Each path is a new rotation, seen through one point. The rows after it are directions, each followed by how far the rotation turns it, in degrees each step (0 if it stays put).
Each turn is a multiple of 5 degrees from 10 to 175, or 0.
Each row of a path follows its step; steps can be skipped.
path 1
step 0: [ 19   1   8 -33  15   6 -33  19 -22  20  -4  -8 -24  19  19  -9 -35  27
  25  12 -37 -41 -17 -28  13  39   4 -28   9   9 -58  15 -28 -13 -27  -4
   9 -25   2  -3 -20 -78  -3 -39  22 -37  36 -10 -10  41   2  11  22]
step 4: [ -4  18  -3 -26  19  -8  -6 -25 -17  -8  -8  50  40 -36 -15  -1 -26  10
  20 -18  19 -21  -3 -43  10 -14  28 -17  -9  58  -8  10  -2  39   5 -34
 -18   7 -38  -7  67  -9  35  28  31  13 -33  25 -42  27  18  -3 -26]
step 7: [-22  59  -3 -53   0 -15 -32 -46  17  10 -32  -7 -14 -12 -14 -13  20  36
   6 -50 -21 -15  18 -17  13  -4  -2  12   7 -10  34  27  39 -19 -20 -55
  16  15 -13 -35 -36 -41 -35 -10  -6 -11  -9 -21   2   7   3 -13  44]
step 15: [  7 -28  -8 -25 -38 -23  -2 -48  14  -4 -39  -6  24  16  27   1 -30  28
  -8 -48  29   5   8  11  37 -42  -9  -3 -38  -1 -21  11   1   4  -5  -4
  20  27  -9  -6  17 -33 -27 -18   9   7  -4 -89 -40   1 -38 -16  12]
step 16: [ 43   3 -13 -12  28 -28  -4 -11 -19  11  16   3 -31   7  29 -33   4   9
  35 -10 -18  22  13 -22 -25 -30  30   1  14  49  -1  38 -22  12  33  17
  34   4 -47   3 -39  15 -26  10 -58 -18 -32   8  17  22 -21 -52 -35]
step 26: [ 22  18  14 -47 -54  11 -24  54  17  27  18  -2 -17 -44  -5   8   2  27
   3   3  37 -23 -40  -1   3  21   9  17   0  -5 -28  33 -10 -32  -7  25
  24  22   7  22 -18 -36 -72 -51  -5 -26   6   5  -1  -1  -6  28   4]
step 28: [  7  -2  -5  12 -19 -31  -5 -15  20  15 -15  16 -39  29   8 -10 -22 -22
 -10  -3 -44  29  33  34  -2  30 -15 -15 -41 -12  28  13 -47   1  43  -5
   5 -54 -10  19 -40   6 -49 -20  34  16  -2  44  -8  12  18   5  56]
step 29: [ -4 -65   2  -6 -10  41 -31  46 -33 -40  -6  28   9 -20 -36 -33  20 -35
  19   3  12  24  23   6   3  16  -9  16  -6  15 -24  24 -18 -12  33 -14
 -27  22   3  25  30 -12   4   7  18  -2   5  18 -27 -48 -42 -53  25]
Directions:
[-10  -5  -3   6  -1   9  -7  -2   4   1  -2  -3   4   6  17  -9   7   8
   7   1   5   6  -8 -13   3 -11  -5   1   1  15   3  13 -10   7  -8   1
   1  -2   3  -5  -9  -6  13   9 -10  14   0  13  -7   1  18   1   6] -> 155
[-10  -3  -5  13  -2  -3   9   1   9 -10   3  -1   9  -2   0  -1   4  12
  -7 -11   7 -13  -7   7  -6 -10   1  -8 -10  12  -6   6   3  -4  -5  -6
   4   0  -2 -14   5  18   2   9  12 -12  -3   5   5   9 -12  -7   0] -> 40
[  1 -13   5   9  -9  -3  11  -3  -5   2   3   3   0  -4  -2 -14  -4   6
   1  -1  -8   2  -3   4 -23  -2  11 -10   5  -3 -17  13  -8  -7  -3   2
   8   4  10  13   1  -5  -8  -7  -7   4   7  -7  10   2   7   4  11] -> 140
[ -1   7   8  10  -1 -13   1  -4  -8  -6   7  10   4  -1   6   6   7   6
  -9  -7   6   2   6 -10   2   9  -1   9  12  -5   3   2 -10   3  -1   2
  -1  10   2  -3   9  -4   9  -5  -4 -10 -27 -11  -2   5   3  -6  16] -> 125
[ -2   9  12  -7  -8  19  13  10 -11  -8   4  -1  17   1  -9  -1   2  -6
   2  -3  -7  -4   4   8  14   0  -3   4   2  -6   5   7  -9  -5   5 -10
  14   2   5   1 -15  15   8   0  -4   3   2  -2  -3  -5  -1   3   9] -> 95
[  0 -12   5  -1  10   3   5  -1  -4   0 -10  -4  -3   6   2  -5  11   2
  -3 -16  -2  -3  -7  -1   6  -1   9  -9  -2 -16   4  -4  10 -10   4 -17
  -3  -3   6  -8   5 -20  19  -3  -1 -11   9  -5  -3  -6   7  -8  -1] -> 145
[ 10  -6   7  -1   4   1   2  -1   1   3  -8  -4  -1  11  -4   9   1  -8
  16   7   5  17  -3   7   1  -9  -6 -12  -6  -1 -10   4 -13   9  -4   4
  15   9  -4   0  -2  -6   2  -6  17 -19 -10   7  -4  -3  -2  -7   3] -> 25
[  3   0  -3  11  -2   5  -3  -3  -4  -8  -2  -1 -11  -2  -5 -17  -9  10
   7  -7  -6   7  10  -5   3 -20  -2   9 -14  -3   3 -13   1  -8  -8  -6
 -12   2  -4  10 -14   7   3 -12   6  -3 -14  -4   0   0   4   5  -2] -> 85
